One hidden turn or mirror swaps the rows below in pairs. Which row is each named row swapped with?
J_296: [ 26   4   0 -28  12   4 -31  15  14  46  16  39 -23   7 -54  32 -15 -24
 -46  44 -57  12  33  32  17 -10  16   0]
J_20: [ 56   4 -16  15  56 -12 -58   7  19  23  -8  40  -5  33 -31  47  -1 -19
  -8  29 -32 -24  -1  13   4  -1  36 -13]
J_484: [  5   1  18   0  11 -11 -26 -12  18  38  13 -12  38 -31  -3  35   2  -7
 -28  11 -20 -10  13  -4 -29 -16  -4 -13]
J_417: [ 24  -1   7 -19  27 -13 -43   5   5   2  25  18  28 -16 -43  49 -22 -20
 -32  30 -17 -30  39  18  -9 -56 -25  44]
J_186: [ 59  10  -3 -46  35  31 -37  17  17  28 -12  33 -13   3 -23  35 -33 -27
  -6  38 -29 -17  49  13 -34 -16  18  17]
J_718: [ 20   5 -25 -20  24   2 -54   7  13   6   6  13 -37   5 -13  29 -18   6
  -6  -3  -2  15   8   7 -39  -9 -11 -25]
J_537: [ 20  -4   7 -19  29 -19 -47   3   1   8  20   6  27 -11 -53  47  -7 -12
 -34  32 -17 -29  34  21  -5 -56 -23  45]
J_336: [ 21 -13 -25  -6  39 -12 -49 -12   7  21  31  -7  19  41  -8  33  -1 -37
 -27  11 -19 -13  -5  16  20 -44  -9  -8]
J_816: [ 47 -24  10 -15  16   5 -57  12  12  22  13   7   3 -25 -26  79  -1 -14
 -42  53 -36   0  35   1   3  -3  35  18]
J_271: [ 50  -9 -10  -1  35  26 -36 -13  -5  28  11  23   4 -16  -6  54 -17 -10
   1  32 -64  -3 -22   3  -9   1  -6 -25]
J_957: [ 52  -3 -18  12  54  -6 -59   8  21  25  -9  45  -6  25 -40  45  11 -30
   1  30 -40 -22   1  10  12  -8  33  -5]
J_10: [ 46 -11  18 -12  20   9 -49   7   5  22   9   1  12 -23 -24  73  -9  -9
 -42  60 -29  -9  36   2   2  -2  42  24]
J_357: [  3   2   9 -25  49 -13 -24   1  27  11   7  47  -3  21 -21  36 -32 -15
 -22   2 -26 -37  30  28 -36 -64  26  -5]
J_561: [ 37 -13  16 -21  28   0 -55   9   2  24   8  -1  13 -23 -29  72  -5 -16
 -43  61 -37 -11  32 -10  -5 -13  39  19]
J_591: [ 28   1   6 -12  10 -22 -34  12   7  16  30  16  23 -13 -55  48 -19 -21
 -36  23 -19 -20  31  23   8 -55 -21  36]
J_425: [ 10 -17 -19   5  39  -6 -53 -11  15  22  40  -3  14  30  -7  30 -12 -45
 -22   5 -27 -22  -9  26   9 -27 -19 -19]
J_195: [ 52   0 -10  17  62 -11 -61   3  22  26  -2  42  -2  37 -35  50  11 -19
  -4  23 -32 -19   3  17  10  -5  29  -9]
J_491: [ 16  15 -11 -15  34   0 -44   5  14  -1   5  12 -39   6 -11  20 -13   1
  -8   0 -10  21  15  20 -48 -11  -4 -23]
J_64: [ 50 -19 -17 -17  44  14 -62 -12 -21  41  -8  34  17  14 -24  35  30  14
 -18  33 -25  17  11  22  -1 -21   0   0]
J_434: [ 50  -4  -6  -5  37  33 -33  -8 -18  25  -5  27  -3 -18  -6  45 -22 -19
   2  35 -49   1 -16  10 -15   5   4 -31]
J_727: [  2  13   9 -20  45 -19 -36 -14  21  11   2  47   2  29 -13  43 -34 -23
 -23   9 -30 -35  17  31 -17 -70  29  -4]
J_919: [ 17   9 -23 -13  30  12 -37   7  24   0  13  21 -39  -1 -15  33 -16   6
 -12  -1  -2  27  21   7 -41  -8  -4 -23]
J_44: [ 56  -2 -18  20  55 -18 -64   1  17  34   6  35  -5  30 -37  35   9 -19
   0  17 -27 -18   4  17   2  -7  31 -10]
J_496: [ 14 -15 -20  -5  23  -8 -43  -5   5  27  38  21  19  41  -1  32  -5 -49
 -21   8 -30 -10   1  20  15 -50   7 -21]
J_346: [ 32   2   3 -27   5 -22 -37  11   6  18  27  29  40 -15 -49  42  -4 -14
 -34  22 -23 -14  30  -7 -14 -52 -17  27]
J_950: [ 35 -13  20 -13  22   5 -52   6   3  16  17   4   4 -25 -32  62  -5 -11
 -49  64 -42   0  33  -4   3 -17  38  32]
J_933: [ -5   2  17 -16  29  51 -17  -1 -15   6  -3  25 -24 -18 -23  24 -19  -6
  -4  27 -39 -25  38   5   9 -44  12  18]
J_432: [ 55   0   0   1  39  24 -37  -3  -9  32   4  24  -3  -7  -7  51 -16 -12
  -5  39 -61   1 -17   3  -9   9  -5 -26]
J_840: [ 20   3 -18 -26  25  21 -30  14  21  49   4  37 -27   5 -53  30 -12 -35
 -42  45 -53   5  28  38  18 -17   7  -5]
J_463: [ 19  13 -20 -14  27  -1 -41   1  17  -1  13  22 -36   5  -9  17 -16   7
  -3   2  -6  24  16   3 -42 -22  -5 -20]
J_286: [ 24  -4  -6 -38  24  10 -32  26  16  55   9  25 -29  20 -50  29 -19 -30
 -32  44 -55   4  32  31  15 -10   7   2]
J_687: [ 49 -15 -18 -30  51  16 -62  -7 -23  45 -12  27   7  -3 -35  50  26   9
 -28  34 -23  18  14  24  -5 -30 -16  -3]
J_802: [  8 -20 -20   9  36 -12 -52  -6  22  24  36  -2   8  36 -17  39 -12 -39
 -32   5 -31 -14  -4  32  15 -33 -11  -7]
J_929: [ -1  12  10 -30  54 -12 -26  -8  18   8  15  42   8  24 -24  38 -29 -15
 -15  -8 -23 -34  23  22 -20 -71  24  -8]
J_142: [ -7  10  13 -29  49 -11 -30 -10  17  14   7  36  -1  25 -16  44 -33 -16
 -21   8 -17 -36  23  23 -21 -76  25  -5]
J_945: [ -6  -1  30 -18  35  63 -21   1  -9  11   6  33 -16  -2 -18  22 -14   0
  -5  21 -40 -11  26  -4   1 -44  10  11]
J_379: [ 19 -16  -7   2  42  -5 -51 -11  11  15  27  -2  14  41  -7  38  -3 -42
 -24  13 -36 -18  -7  35  30 -38  -5 -20]
J_783: [ 48  -5 -15  18  54  -7 -55  13  31  29  -8  34  -4  33 -36  42   0 -30
  -7  24 -32 -29  -6  23   9 -12  34 -11]
J_151: [ 51 -26 -21 -15  41  16 -47  -2 -28  37 -10  26   4   6 -30  52  19  17
 -12  42 -26  20   2  31  -8 -28  -9   5]
J_31: [ -8   9  29 -20  45  54 -27  -1 -12   5   6  32 -21 -17 -27  26 -11  -3
   6  23 -26 -15  26   6   8 -41  11  10]
J_960: [ 52  11  -1 -42  34  18 -46  18  19  30  -7  36 -15   7 -16  44 -27 -34
   2  48 -27 -15  58  22 -30 -20  14  24]
J_675: [-15  -9  19  -5  23 -12 -23  -5   6  26  14  -3  35 -26   3  31  -2  -7
 -24  20 -21  -9   2  -4 -34 -19  -3 -19]
J_956: [ 57  10  -7 -43  38  23 -41  13  15  29  -5  27 -12   7 -26  41 -29 -28
   2  51 -29 -13  52  26 -30 -16  24  22]
J_603: [ 17  12 -24 -19  25  -3 -36   3   7   6  20  24 -35   1 -26  26  -9   2
   2   5  -3  18  19  11 -49  -6  -1 -24]
J_743: [ -6   4  13   7  20 -14 -17  -5  19  31  16  -6  31 -25  -6  33   0  -6
 -24  11 -13  -4   4  -2 -35 -28 -11 -16]
J_141: [ -2   4  24 -15  41  55 -33 -15  -8   6   3  24 -25 -21 -23  24 -12  -1
  -4  21 -33 -17  45  11  11 -41  10   7]
J_327: [ -7   1  20  -2  16  -8 -16  -1  16  21  19  -5  33 -23   2  33   6 -15
 -31  12 -13   6   8   0 -29 -28  -9 -11]
J_693: [ 21  -7   0 -37  21 -13 -35   4  12  21  23  27  25 -13 -58  37  -7  -9
 -29  23 -12 -20  33  21   2 -41 -21  52]
J_598: [  7 -25 -22  -2  38  -8 -45  -9   2  28  37  23   4  36  -2  40  -8 -35
 -31   7 -27   3  -3  29  25 -27 -19  -9]
J_562: [ -4   7  27 -17  46  51 -22  -4 -11   5   1  16 -16 -19 -26  19 -15   2
   2  18 -41 -12  32   9  -1 -42  12  11]
J_373: [ -8  -6  13  -5  21 -11 -20  -9   9  25  13  -7  34 -24   6  32  -5  -1
 -26  11 -22  -2   6  -3 -27 -21  -7 -22]
J_935: [  2  10  13 -30  42 -17 -31  -3  22   7   3  46   0  22 -18  31 -31 -16
 -16  -1 -22 -38  27  32 -24 -71  21  -1]
J_536: [ 43 -17  12 -17  29  -7 -51  13   2  20   7  -4  13 -27 -29  79  -5  -9
 -46  60 -31  -4  37  -1  -4 -11  28  17]
J_127: [ -4   7  27 -20  31  48 -23  -6  -9  12  18  24 -21 -19 -20  14 -16   1
   4  18 -36 -12  35   0   9 -46  12   5]
J_301: [ -3   3  32 -18  40  49 -32 -17  -9  12   1  20 -23 -26 -33  22 -14  -3
   0  20 -43 -21  30   6  11 -38  13   1]
J_864: [ 35 -12  17 -15  22   4 -48   7  15  18  16   7  11 -22 -32  71   0 -13
 -45  62 -32   1  34   7   2  -1  35  21]
J_857: [ 18  12 -19 -13  30   5 -57  -8  24   1   5  20 -40  -5 -19  23 -14   6
 -11   1  -8  20  12  12 -33  -4 -10 -23]
J_525: [ 33   3   5 -19  17 -24 -43  11  20   8  18   4  34 -16 -58  51 -13  -8
 -33  27 -22 -12  45  24 -10 -41 -20  35]
J_549: [ 25  10 -21  -9  31   3 -53  -5  24  -1  -4  15 -42   4 -17  26 -13  -1
 -13   6  -5  24  26  15 -44 -13  -6 -22]
J_317: [ 56   0 -17  24  52 -10 -56  11  23  31  -6  43  -3  27 -29  45   5 -25
 -10  25 -30 -27  -2  22  -1 -15  38 -10]

J_271 is swapped with J_960
J_525 is swapped with J_379
J_346 is swapped with J_496
J_591 is swapped with J_336
J_64 is swapped with J_296
J_693 is swapped with J_598
J_743 is swapped with J_142

One hidden turn or mirror swaps the rows below in pairs. Which row is each named row swapped with?
J_202: [-28 -24 -33  -5 -11 -15  -7   9   3  -5 -13   2 -12  -3 -23  25]
J_268: [-16 -30 -22  -4 -14 -32  -5   7  19 -17  -9  27  -7   0  -7  22]
J_844: [ 11 -24  22  -8 -37  28  -6 -27   8 -14  -5   8 -12   7  -1 -19]
J_972: [ 25  19  14  40 -12   9  -5   2 -21  14  15   6  -1  -2  25   9]
J_529: [  1 -36 -39 -26  -5 -14   6   2   7  -5  -2   6 -13  -2 -23  11]
J_564: [  1 -21  26  14 -14  18   2  16   2   4  23   1   2  -5   2 -51]
J_49: [ 19  19   2  32 -13 -31 -16   9 -20  -9   8 -17  13  10   8   1]
J_849: [ 16   2   3 -16   9  16  -8  12  13   4  51  -2 -11  16  26   7]
J_740: [-11 -41 -36 -22 -11 -19  10  10   5  -1   2  14   0   0 -10   6]
J_836: [ -5  13  20  35 -19  28 -17   6  -2  -3  12  18  -4 -20   2 -30]
J_400: [-11   6  -8  18  17  -5  24  14  13 -16  37  14   7 -23   1  23]
J_73: [ 33   3  12  35 -11  14 -10  16 -18  10  -2 -13  18   7  11  -4]
J_609: [ 10  13  -4  25 -37   8 -17  13  22  12   1 -16  -2   5  -7 -36]
J_832: [ 41   5  -6 -15  14  15  12  -7   6   3   3  28  11   9 -21 -20]
J_821: [  9 -10  29 -19  -9  -1  -9 -39  20   6 -19   4 -18   8  -1  -8]
J_868: [-12   9  24  14 -35  21  -5  13  17  10   0  17 -10  -3  -2 -42]
J_806: [  7  11 -10  26 -12  -1  -9   5 -30 -12  30  -4 -37   4  24  -4]
J_820: [ -9   5  -4  20  -9  -3  19  32   7 -16  46  -9 -26 -17 -11  -6]
J_70: [  6  21  43  24 -22  -6 -13  13  15  25  22  10  -1 -10   0 -10]
J_47: [ -8  35   3  -8  -8  12  26   6  -6   7  20  14 -26  15  16  26]
J_540: [ 24  -3   4 -33  -4   4 -17  -8  12  25 -16  19  15  -3  13  15]
J_626: [-12 -11  -5  -4 -20 -31  -2  -2   2  28 -11  25 -44   8  14 -11]
J_574: [-18   9   1  26  12  -4  23  10   8   1  45  -2 -21 -28  -5   4]
J_289: [  5 -19   3   2  -5 -31 -21   0   7  39  10 -11 -16  25 -23   2]
J_121: [ -9 -37   5  -7  -5 -39  -4  22   1  18   3   8 -35   4  17  -1]
J_990: [  7   9  19 -33  -2 -19   1 -21  19 -20 -11  13  13  12 -13 -12]
J_92: [  0  -8   2 -20  -4 -10  -3 -30 -11 -13  -7   2 -39  25 -22   5]
J_4: [ 21  14 -11 -16   5  20  11   1 -17  27 -22  18  13  -7  -6  -9]
J_553: [ 11   3  -1 -15   8  19 -10 -18  -6   8 -39  10   5 -13 -20  -4]
J_725: [ 13  -5  18 -24  -2 -18 -10 -27  14 -36   6   8   4  19   6 -13]
J_182: [-21  13   4 -17  -7   0  23   3  -3   7  40  -6  -7  10   7  35]
J_645: [-20   4  -2   8  17  -7  15  21   4 -22  40   9 -25 -30   0  -4]
J_676: [-14  28  -4   8   9 -24  18  16  11 -17  29  -4 -14 -30   4  12]
J_242: [ 37  11  10  23  -5   6  10  -3 -35  14  -4 -15  -8 -17  -3 -10]
J_694: [ 13 -10  -6 -16  -2  23   9   2 -15  21 -16 -19  26   6 -19  -5]
J_306: [ 12 -13  29 -17  -5   7  -3 -39  17   3   0  -2   7   3  -7 -33]
J_546: [ 14  21  -2  32 -22 -21 -14  23 -12  -6   8   4  18  -3  23 -11]
J_765: [-19   9   3   8  -2 -10  31  38   8 -11  37 -16 -17 -16 -10  -4]
J_351: [-22 -30 -16   2  -3 -30  -5   9  34  -4 -18  -2 -11 -15 -10  10]
J_396: [-12 -41 -27  -8  -2  -5  -3   7  20  -2 -17   6 -19   0  -9  24]

J_396 is swapped with J_574
J_202 is swapped with J_645
J_990 is swapped with J_546
J_564 is swapped with J_694
J_972 is swapped with J_821

